[[124 126 118 112 132 124 119]
 [108 149 112 134 102 109 124]
 [101 145 115 126 137 132 128]] → 109

[[153 134 144 145]
 [150 133 142 143]] → 142

[[107 122 106 104 136 107 130]
 [143 130 146 146 126 143 125]
 [122 112 116 121 105 117 107]] → 143

[[116 131 132 129]
 [150 127 125 129]
 [100 127 129 127]] → 125

[[137 134 118 127 131]
 [101 108 137 121 113]] → 121

[[129 129 157 129 124]
 [130 131  99 128 127]
 [127 127 157 128 132]] → 128

[[142 105 140 119 124 126 127]
 [139 106 141 124 126 125 128]] → 125

[[135 143 144 104 139 103 149]
 [134 131 150 127 126 153 128]] → 153
---
[[101 116 101 131 155]
 [153 100 150 100 104]
 [ 99  99  99 100 156]] result: 116

[[107 134 107 148 149 150 141]
 [149 107 148 107 107 107 145]
 [105 107 107 106 149 150 150]] result: 134

[[154 108 152 102 114 114 152]
 [114 126 115 128 152 153 147]
 [150 144 148 145 118 119 126]] result: 108

[[131 138 147 105 119 134]
 [103 130 157 125 151 134]
 [114 104 153 116 103 123]] result: 138

[[141 102 132 114 128 121]
 [144 100 122 116 136 121]
 [140 103 134 113 128 124]] result: 102

[[137 134 130 134 113]
 [130 133 120 139 130]
 [115 114 150 122 147]] result: 134

[[113 150 147 145 100]
 [143 106 106 102 150]
 [104 153 150 150  98]] result: 150

[[130 126 123 133 124 123 133]
 [153 133 149 112 128 113 120]
 [122 127 134 136 128 124 125]] result: 126
---
[112 102 125 142] 112

[[116 129 120 121 137 118]
 [155 138 146 151  98 154]
 [150 137 141 145 104 147]] 104

[[106 119 102 137 119]
 [126 133 124 123 133]
 [123 150 123 112 144]] 106

[148 133 131 140 153] 133

[141 137 108 102] 108

[115 119 153 104 151 150] 115

[[122 120 137 116 118 129]
 [132 139 140 137 144 107]
 [157 144 136 138 142 114]] 114

[[139 113 137 144]
 [129 111 123 143]
 [132 148 152 117]] 113
---
(104, 148, 140, 108, 151, 123) gives 104, 123
(129, 107, 139, 149) gives 129, 149
((120, 134, 142, 134), (113, 110, 136, 108), (124, 153, 106, 120)) gives 120, 120
((135, 121, 129, 140, 124, 121, 101), (123, 125, 129, 128, 127, 135, 120), (127, 141, 132, 130, 118, 127, 135)) gives 135, 135
((111, 135, 135, 146, 125), (155, 118, 157, 111, 125)) gives 111, 125
(146, 121, 105, 136) gives 146, 136
(150, 120, 137, 154) gives 150, 154
(139, 136, 144, 123, 151, 118) gives 139, 118
((125, 132, 117, 123, 138), (108, 147, 149, 126, 110), (140, 113, 135, 138, 106)) gives 125, 106
(149, 129, 128, 130, 155, 113) gives 149, 113
---
111	113	147	116	152	143	150 -> 147

118	122	107	117	117
146	143	147	147	136
-> 147

145	154	141	107	151	154 -> 141

113	105	109	119 -> 109

106	115	103	112	140	106	103 -> 103

143	127	131	127	136	138
122	137	139	118	139	151
144	131	121	130	139	123
-> 121

125	127	126	132	124	135	137
149	101	127	130	139	130	108
120	125	123	141	115	149	155
-> 123

121	126	135	149
129	125	134	123
124	119	140	101
-> 140
---
[142 125 123 144 158 129] Answer: 142, 129

[119 125 133 133 124 157 129] Answer: 119, 129

[115 104 101 102 106 151] Answer: 115, 151

[154 148 128 114] Answer: 154, 114

[100 103 106 139] Answer: 100, 139

[151 111 102 105 104] Answer: 151, 104

[153 144 137 108 121 158] Answer: 153, 158

[[122 124 122 125 122 130]
 [126 109 110 107 116 141]] Answer: 122, 141
---
[[121 132 128 133 119 144 127 118 142]
 [129 127 124 134 141 148 114 123 133]
 [124 133 129 136 121 152 129 116 142]
 [110 120 123 122 121 117 127 135 124]
 [129 134 111 135 136 150 140 135 125]
 [124 128 125 130 123 136 145 124 130]
 [128 137 125 122 116 117 116 132 135]]: 121

[[138 139 135 130 130 127 124 123 123 122 123 122 119]
 [127 130 130 129 129 129 128 130 125 126 127 126 124]
 [144 134 129 125 124 122 116 114 113 112 110 108 105]
 [137 138 137 132 133 129 127 127 124 121 120 118 121]
 [124 135 138 135 137 136 132 129 129 129 133 128 131]
 [119 123 125 128 126 126 124 127 127 127 127 125 127]
 [131 129 126 126 123 124 125 126 125 124 125 122 125]
 [106 119 124 127 129 132 133 136 134 136 138 139 141]]: 138

[[125 129 123 124 109 125 125 125 106]
 [141 106 122 145 131 141 137 141 128]
 [123 101 148 146 124 121 137 137 134]
 [127 110 131 138 109 127 135 135 109]
 [115 121 154 131 132 109 123 124 148]
 [132 146 120 116 142 128 112 119 142]
 [119 123 149 131 137 113 122 125 151]]: 125

[[150 101 135 130 105 132 130 139 103 137 147 147 119 123 118]
 [140 145 140 143 113 142 135 130 145 148 127 156 131 104 125]
 [105 115 147 156 146 113 130 133 104 139 138 138 110 127 134]
 [103 129 121 127 151 130 156 133 132 107 118 134 107 130 150]
 [112 121 121 141 153 140 110 113 128 129 141 141 110 139 142]
 [132 124 128 139 104 137 100 110 117 147 112 104 147 106 113]
 [132 138 109 108 156 140 115 107 142 147 142 124 111 120 154]
 [153 132 138 152 137 147 121 102 146 118 102 118 155 154 132]
 [125 107 112 106 110 142 149 108 119 108 132 104 142 156 125]
 [109 101 138 142 131 137 101 122 146 154 152 110 120 125 143]
 [116 149 147 111 143 128 147 156 129 100 141 122 118 124 152]
 [145 147 117 148 150 145 137 108 130 120 151 104 156 145 129]]: 150

[[126 103 114 124 139 138 148 127]
 [122 141 152 130 122 120 120 140]
 [128 133 135 128 130 129 130 141]
 [131 129 114 122 123 145 125 156]
 [127 122 123 124 131 138 136 148]
 [125 117 134 132 136 116 138 100]
 [131 117 108 126 129 135 130 117]
 [128 120 116 123 127 142 132 147]
 [126 124 137 130 138 121 140 119]
 [131 127 114 125 124 138 125 137]]: 126
---
[129 103 126 128 148 116 136] out 128, 148

[130 134 142 142 120 116 156] out 142, 156

[154 154 103 104 152 105 155] out 104, 155

[[133 147 122 148 140]
 [142 129 113 158 121]
 [132 134 148 128 137]] out 113, 158

[108 111 101 110 137] out 101, 137

[132 124 125 126 104] out 125, 132

[108 125 137 125 158 134 139] out 125, 158
---
Input:
128  130  126  128  128  111
106  108  127  106  105  141
Output: 127

Input: 107  110  143  115  138
Output: 143

Input:
106  151  131  129
120  144  114  153
 99  147  122  141
Output: 122

Input:
118  103  112  154  146  105  152
122  118  134  139  119  156  121
Output: 134

Input: 128  122   99  129  129  138  103
Output: 99

Input:
118  133  129  113  138  150  129
126  129  128  127  128  129  129
125  132  122  130  122  129  127
Output: 122

Input:
141  107  106  143  135
113  123  126  122  138
Output: 126

Input:
127  140  154  150  137  128  152
127  142  135  138  111  129  143
Output: 135

Input:
107  117  121  157  103  133
127  139  130  123  141  118
115  156  101  152  119  132
Output: 101

Input:  99  117  136  131  133
Output: 136
